Each path below is one point turned by a fixed rotation once a step. After each direction that follows a path, write how fast that rotation turns it, in degrees per step (0 if it stays still).
Each turn is a multiple of 5 degrees from 10 to 175, or 0.
Rotation 1:
-2.490	-1.496	0.974	-2.372	2.497	-0.034	-1.802	-1.978
2.029	1.164	-2.935	-2.459	1.446	0.617	2.575	0.473
0.605	1.512	3.328	1.547	-0.778	2.562	1.339	1.825
0.693	-2.390	-1.378	3.376	-0.137	-0.846	-2.564	1.551
-1.565	0.514	-0.052	0.807	0.155	-2.104	0.349	-4.567
-0.663	-1.448	-0.124	-4.098	-1.746	-1.168	1.952	1.157
-0.240	3.788	0.046	-1.191	0.102	2.048	-2.216	1.941
1.066	-2.875	0.085	1.539	2.489	3.229	-0.518	-0.524
3.094	0.955	-0.571	2.193	0.064	-2.804	2.112	-1.208
-3.493	-0.659	2.470	0.365	-1.732	-1.828	1.062	1.380
-1.398	0.300	-3.689	-1.304	-1.787	0.490	-2.738	0.190
1.242	0.235	1.890	-2.162	1.263	2.490	-0.607	-3.369
2.960	-0.564	0.196	-0.705	2.391	-1.250	1.482	3.015
-2.349	2.446	0.407	3.766	0.389	0.597	1.143	1.076
-0.250	-3.617	-1.625	1.389	-3.215	0.547	-0.368	-1.071
0.977	1.811	1.121	-2.016	-1.011	-2.746	-2.088	-2.573
-2.041	-1.140	0.715	-3.271	2.951	0.149	0.453	1.759
1.104	2.724	-2.838	0.696	0.439	2.775	1.319	1.043
1.691	-1.777	3.124	2.655	-1.280	1.996	0.273	-0.540
0.742	-0.792	-0.936	1.530	0.222	-4.558	-1.777	0.355
-4.432	0.707	0.048	-1.223	0.153	-0.648	1.444	-2.147
1.227	-0.431	-1.956	-3.472	-2.395	1.955	0.542	1.276
1.861	2.232	2.872	0.426	1.480	1.779	-2.473	0.310
0.469	-2.910	-0.892	2.396	3.426	-0.652	0.830	0.881
-0.513	2.256	-0.915	2.068	-1.892	-1.721	3.039	-1.560
-1.747	-2.061	1.774	-1.564	-3.665	-0.064	-1.045	1.059
Speeds:
0.704	-0.555	0.341	-0.367	2.046	-1.780	0.196	-1.249
95
1.403	-0.228	-2.337	-0.256	-0.332	-0.978	-0.360	1.124
160
-0.688	-0.731	0.034	2.071	-1.328	-1.629	0.252	-0.475
70
Rotation 2:
-0.676	0.134	-2.621	1.960	-1.032	1.017	-3.481	-1.342
0.662	-2.022	0.692	2.643	-0.648	-3.680	-0.805	0.997
1.144	2.463	0.638	3.331	0.740	1.330	1.052	2.220
-0.523	1.003	0.852	-2.705	0.417	-1.472	1.380	3.600
-2.412	2.756	-2.109	-1.483	2.181	1.331	-0.776	-0.874
0.278	-1.306	-1.063	-1.632	1.298	-3.703	-0.453	-2.518
1.068	1.000	0.625	2.773	0.486	0.569	1.603	-3.724
2.751	-0.708	3.332	-1.438	-1.819	-0.449	1.863	0.249
-1.826	0.492	1.797	-0.876	-0.456	4.533	-0.203	0.110
0.001	-3.390	-1.067	-2.890	0.009	0.321	-2.331	0.793
-1.591	-1.768	-2.942	3.134	-0.184	1.156	-0.399	-1.357
2.706	-0.654	-0.931	1.662	-2.692	-2.708	0.115	1.427
-1.806	3.057	1.731	2.614	-1.447	0.554	0.497	1.859
0.627	1.342	1.083	-2.455	1.607	-1.127	-2.116	3.211
-3.037	0.413	-1.301	0.118	3.953	0.376	0.393	-0.376
2.687	-0.284	-2.838	-1.381	1.340	-2.177	1.327	-1.489
-1.073	1.730	0.622	1.060	-1.724	-0.498	3.020	-3.240
2.782	1.262	2.887	-2.055	-1.728	0.090	-1.380	-1.026
-2.422	-1.599	3.282	-0.089	1.214	2.418	-0.747	-0.575
2.416	-3.187	-1.506	-1.156	1.349	1.853	-0.956	0.937
-2.212	-2.475	-2.401	1.470	-1.860	0.565	2.311	-0.042
2.028	1.272	-1.878	0.522	-3.731	-0.682	-1.716	0.698
-2.963	1.095	2.337	2.115	-1.159	-1.704	-1.591	1.145
2.056	1.085	0.636	0.547	3.130	-0.116	-2.381	2.383
-2.134	-0.634	-0.456	0.106	3.062	-0.805	3.131	1.451
1.794	2.455	-3.326	-1.998	0.342	0.279	1.603	-0.667
Speeds:
-0.782	-0.679	0.383	-0.056	1.403	-0.385	-2.472	-0.746
80
0.562	-0.118	1.042	-1.419	0.482	0.531	0.928	-2.281
35
Rotation 3:
-3.449	-0.300	1.387	0.104	0.516	-0.134	-1.951	1.343
0.968	0.473	0.304	1.304	2.202	3.355	0.986	0.286
-1.401	-0.523	-2.611	1.363	-1.613	-0.507	1.989	1.301
-2.257	-1.068	2.180	0.680	1.265	-0.918	-1.553	1.803
-0.083	-0.030	-0.072	0.348	1.400	4.107	1.175	-0.285
-1.307	0.990	-2.645	1.753	-0.971	-0.872	1.215	1.845
-1.277	-2.622	2.260	0.946	1.470	-0.702	-0.656	1.625
-1.585	0.585	-0.029	-0.294	0.291	4.036	0.917	-0.521
-0.454	1.543	-2.360	2.121	0.742	-1.127	0.700	2.348
-1.013	-3.616	1.716	1.232	0.155	-0.017	0.042	1.016
-2.678	1.617	0.454	-0.798	0.288	3.001	0.471	0.060
0.685	0.581	-2.369	2.019	2.113	-0.367	0.524	2.011
-1.505	-3.225	1.144	1.703	-1.465	0.242	0.692	0.629
-2.810	1.896	1.104	-1.225	1.253	1.717	0.314	0.991
1.051	-0.376	-2.655	2.157	2.231	0.950	0.182	1.163
-1.878	-1.778	0.911	1.953	-2.511	-0.228	1.338	1.021
-2.454	0.654	1.115	-1.626	2.503	0.971	0.039	1.392
0.655	-0.435	-2.436	2.486	1.146	2.371	-0.365	0.035
-1.507	-0.233	0.923	1.949	-1.892	-1.093	2.067	1.929
-2.306	-1.225	0.636	-1.703	2.669	0.750	-0.322	1.170
0.004	0.693	-1.536	2.622	0.164	3.069	-0.543	-0.191
-0.662	-0.024	0.195	1.613	-0.634	-1.636	2.781	2.510
-2.735	-2.509	0.240	-1.134	1.660	0.905	-1.070	0.664
-0.346	2.208	-0.202	2.407	0.253	3.067	-0.344	0.120
-0.111	-0.778	-1.066	1.006	0.425	-1.328	3.042	2.415
-3.219	-2.366	0.449	-0.156	0.169	0.573	-1.835	0.400
Speeds:
-0.856	-0.036	-1.837	-0.691	1.073	-1.176	-1.630	0.477
130
-0.141	1.251	0.270	-0.947	1.295	2.131	-0.774	-0.796
115
Rotation 4:
-0.994	-2.955	-1.563	2.526	2.091	-1.681	0.468	1.109
2.002	-2.674	-3.067	-1.217	-1.258	-2.054	-0.180	0.300
-2.503	-0.881	-1.413	-2.475	0.655	-1.676	-1.055	2.680
-0.315	-4.029	0.594	-2.518	1.942	0.645	0.304	-0.610
-1.093	-2.427	-1.166	1.731	2.466	-2.240	-1.936	-0.702
1.110	-3.218	-2.667	0.451	-0.428	-1.329	1.680	1.646
-0.562	-1.067	-1.983	-3.159	-0.372	-2.319	-2.219	1.044
-2.202	-3.082	0.310	-2.132	2.353	0.486	0.817	1.653
0.477	-3.569	-0.430	0.115	2.017	-1.391	-1.782	-2.154
-0.547	-2.356	-2.671	2.014	0.774	-2.235	0.540	2.139
1.266	-2.310	-2.341	-3.077	-1.289	-1.488	-0.368	0.729
-3.088	-1.468	-0.257	-2.462	1.954	-0.949	-1.363	1.767
0.326	-4.392	0.189	-0.489	2.163	0.203	0.285	-1.152
-0.365	-1.957	-2.410	1.826	1.161	-3.018	-1.795	0.217
0.712	-2.613	-2.611	-1.474	-0.945	-1.218	1.666	2.380
-1.398	-1.493	-0.749	-3.660	0.844	-1.450	-2.450	0.346
-1.890	-3.737	0.496	-0.264	3.032	0.285	0.929	0.826
1.280	-3.178	-1.780	1.025	1.054	-2.137	-1.515	-1.656
-0.737	-1.518	-2.983	0.424	-0.252	-2.144	0.519	3.068
0.327	-2.567	-1.129	-4.253	-0.417	-0.714	-0.617	0.390
-3.053	-2.196	0.229	-0.832	3.031	-0.809	-1.331	0.743
1.171	-4.408	-0.879	0.925	1.529	-0.662	0.638	-1.069
-0.326	-1.309	-3.147	0.709	-0.073	-3.363	-1.726	1.253
-0.185	-2.582	-1.565	-3.086	-0.449	-0.352	1.334	2.379
-1.639	-2.063	0.141	-2.671	2.009	-1.086	-2.632	-0.625
-0.926	-3.898	-0.459	1.515	2.726	-0.322	1.015	0.570
Speeds:
-1.449	1.390	-0.252	0.635	0.539	-1.233	-1.911	0.214
160
-0.018	0.962	-0.848	-1.906	-1.590	-0.322	0.112	1.443
85
Rotation 5:
-1.327	-2.256	-2.267	-1.819	0.562	0.780	-1.163	1.098
1.475	1.481	0.809	-0.933	-1.539	-2.441	0.530	-2.282
-1.267	-0.222	2.002	1.278	-0.650	2.286	0.730	2.425
1.511	-1.666	-2.513	1.365	1.369	0.024	-0.840	-1.938
-1.599	2.620	-0.290	-1.418	0.266	-2.136	0.909	1.587
-0.369	-1.135	2.217	-1.148	-0.132	2.708	-0.498	-2.018
2.599	-0.457	-0.978	1.357	-0.881	-1.436	-1.473	2.161
-2.509	-0.514	-0.992	0.009	-0.462	-0.461	3.205	-1.125
0.913	2.596	1.540	0.933	1.856	1.155	-1.789	-0.892
-0.464	-2.563	-1.283	-2.048	0.253	-0.023	-0.867	2.362
1.062	1.055	0.154	-0.056	-2.371	-1.467	1.151	-2.805
-1.325	0.403	2.168	2.092	0.825	1.158	0.317	2.638
1.126	-1.494	-3.016	-0.196	1.527	0.850	-0.646	-1.707
-0.965	2.487	0.494	-1.461	-0.688	-2.964	-0.362	0.868
-0.107	-1.583	2.327	-0.623	-0.411	3.147	0.832	-0.773
2.061	-0.185	-1.729	2.393	-0.592	-1.214	-1.841	0.936
-2.556	-0.102	-0.744	-0.890	0.906	-1.031	3.176	-0.055
0.769	2.245	1.362	-0.126	0.684	1.992	-2.157	-1.726
0.315	-2.874	-0.287	-1.100	-0.221	-1.128	-0.871	2.855
0.481	0.913	-1.002	0.545	-2.268	-0.270	2.286	-2.606
-1.339	1.164	2.122	2.166	1.755	0.429	-0.785	1.633
1.143	-1.720	-2.728	-1.858	1.383	1.190	-0.149	-0.612
-0.631	2.055	0.749	-0.709	-2.003	-2.987	-0.927	-0.188
0.096	-1.540	2.452	0.304	0.190	2.554	1.928	0.492
1.272	0.100	-2.866	2.277	-0.149	-0.121	-2.156	-0.106
-2.105	0.310	0.272	-1.617	1.441	-2.263	2.191	0.301
Speeds:
0.759	0.465	1.148	1.066	0.626	-2.064	-1.398	-0.390
155
0.960	-0.936	1.341	-1.102	-2.231	-0.155	-0.367	0.244
85
-0.316	-2.190	0.838	-0.394	1.207	-0.384	0.962	-1.313
160
Rotation 6:
-0.443	0.043	-0.631	3.731	-1.919	0.970	-1.549	2.075
-0.937	-2.255	0.508	-0.779	-0.977	2.645	2.836	1.520
-0.435	2.138	-2.065	-1.354	-3.345	1.214	0.075	-1.322
-3.434	-0.294	-0.750	2.691	-1.039	-1.791	0.931	0.151
0.382	-1.045	-0.202	-1.153	0.213	-0.250	4.455	-1.947
1.321	0.439	-0.865	0.010	-2.448	-2.454	-1.353	-3.022
0.265	-2.547	-0.879	2.073	0.945	-3.184	0.544	1.577
4.385	-1.216	0.004	0.001	-0.034	1.449	1.839	-0.637
1.202	-1.323	0.055	0.457	-3.303	-0.015	-3.376	0.658
-0.327	-1.396	-1.929	0.833	0.122	0.880	1.225	4.069
0.823	0.982	0.179	0.764	-2.254	3.774	1.534	-0.952
-3.302	-1.003	-0.263	-0.604	-3.585	-0.545	-0.806	0.141
-1.341	0.881	-3.094	0.368	0.370	-0.601	3.612	0.503
0.354	0.440	1.177	1.741	-1.686	-0.176	1.543	-4.002
-0.661	-2.732	-0.438	-1.558	-1.042	-3.742	0.015	-0.595
3.297	0.428	-2.736	1.458	1.106	-1.403	1.448	0.060
2.233	-2.217	2.326	2.439	-1.453	0.305	-0.906	-0.933
1.160	-2.825	-1.230	-2.334	-1.333	-0.179	-0.601	2.690
1.562	1.751	-2.365	2.481	-1.227	2.060	-0.024	1.596
-2.062	-2.181	2.016	1.465	-2.320	2.208	0.634	0.611
-1.101	0.182	-2.578	-3.167	-2.017	0.653	1.800	0.438
-1.374	2.321	-1.778	3.083	-1.523	-0.708	0.837	-1.401
-1.646	-2.808	1.571	0.197	-0.250	-1.331	2.915	-1.467
2.284	0.441	-2.253	-2.161	-1.142	-1.978	0.894	-2.036
1.137	-0.705	-0.385	3.911	-0.432	-2.612	-1.229	-0.277
2.368	-3.724	0.954	-0.343	0.447	0.229	1.868	1.000
Speeds:
-0.405	0.903	-1.469	1.885	1.025	-0.766	0.068	1.293
120
-1.538	-1.127	1.378	1.230	-0.645	-0.863	-1.332	0.148
135
Rotation 7:
-0.645	0.474	-1.652	-1.477	-2.468	-0.634	-3.122	-0.348
-1.953	-1.088	-1.586	-1.236	1.628	-2.864	0.312	1.098
1.514	-0.414	-0.319	0.544	0.068	-2.798	-0.320	-3.518
-0.977	0.654	-1.981	-1.019	-3.086	-1.019	-2.179	0.051
-1.941	-2.039	-1.497	-1.627	1.862	-2.270	0.136	0.284
1.824	0.394	-0.289	0.506	0.361	-3.098	-1.206	-2.756
-1.501	0.677	-2.196	-0.668	-3.388	-1.395	-0.944	0.070
-1.670	-2.631	-1.289	-2.099	1.849	-1.696	-0.386	-0.553
1.850	1.132	-0.307	0.432	0.533	-3.301	-1.776	-1.719
-1.675	0.135	-2.285	-0.218	-3.351	-1.752	0.335	-0.308
-1.220	-2.818	-1.103	-2.346	1.536	-1.140	-1.282	-1.279
1.326	1.747	-0.569	0.343	0.667	-3.673	-1.811	-0.469
-1.595	-0.452	-2.246	-0.017	-2.928	-2.023	1.239	-1.054
-0.859	-2.341	-0.967	-2.431	0.870	-0.694	-2.358	-1.497
0.557	1.801	-0.831	0.207	0.814	-3.740	-1.478	0.537
-1.281	-1.019	-1.848	0.304	-2.346	-2.077	1.726	-1.897
-0.420	-1.629	-1.001	-2.347	-0.037	-0.380	-3.227	-1.545
-0.320	1.386	-1.125	-0.105	1.049	-3.821	-0.897	1.283
-0.433	-1.351	-1.350	0.317	-1.592	-2.278	1.678	-2.758
-0.360	-0.885	-1.151	-2.158	-1.011	-0.407	-3.669	-1.207
-1.183	0.669	-1.379	-0.492	1.341	-3.705	-0.296	1.675
0.293	-1.280	-0.797	0.443	-0.968	-2.311	1.073	-3.425
-0.398	-0.010	-1.429	-1.787	-1.944	-0.553	-3.491	-0.672
-1.841	-0.431	-1.704	-0.922	1.699	-3.274	0.247	1.484
1.080	-0.885	-0.503	0.445	-0.242	-2.550	0.253	-3.571
-0.856	0.582	-1.713	-1.296	-2.701	-0.805	-2.822	-0.179
Speeds:
0.311	0.328	-0.215	0.832	-2.538	0.466	0.691	-1.387
115
-0.912	0.076	2.958	-0.152	-0.525	-0.054	0.170	0.292
0
-1.427	-1.264	-0.548	0.047	0.170	-0.260	2.425	0.305
130
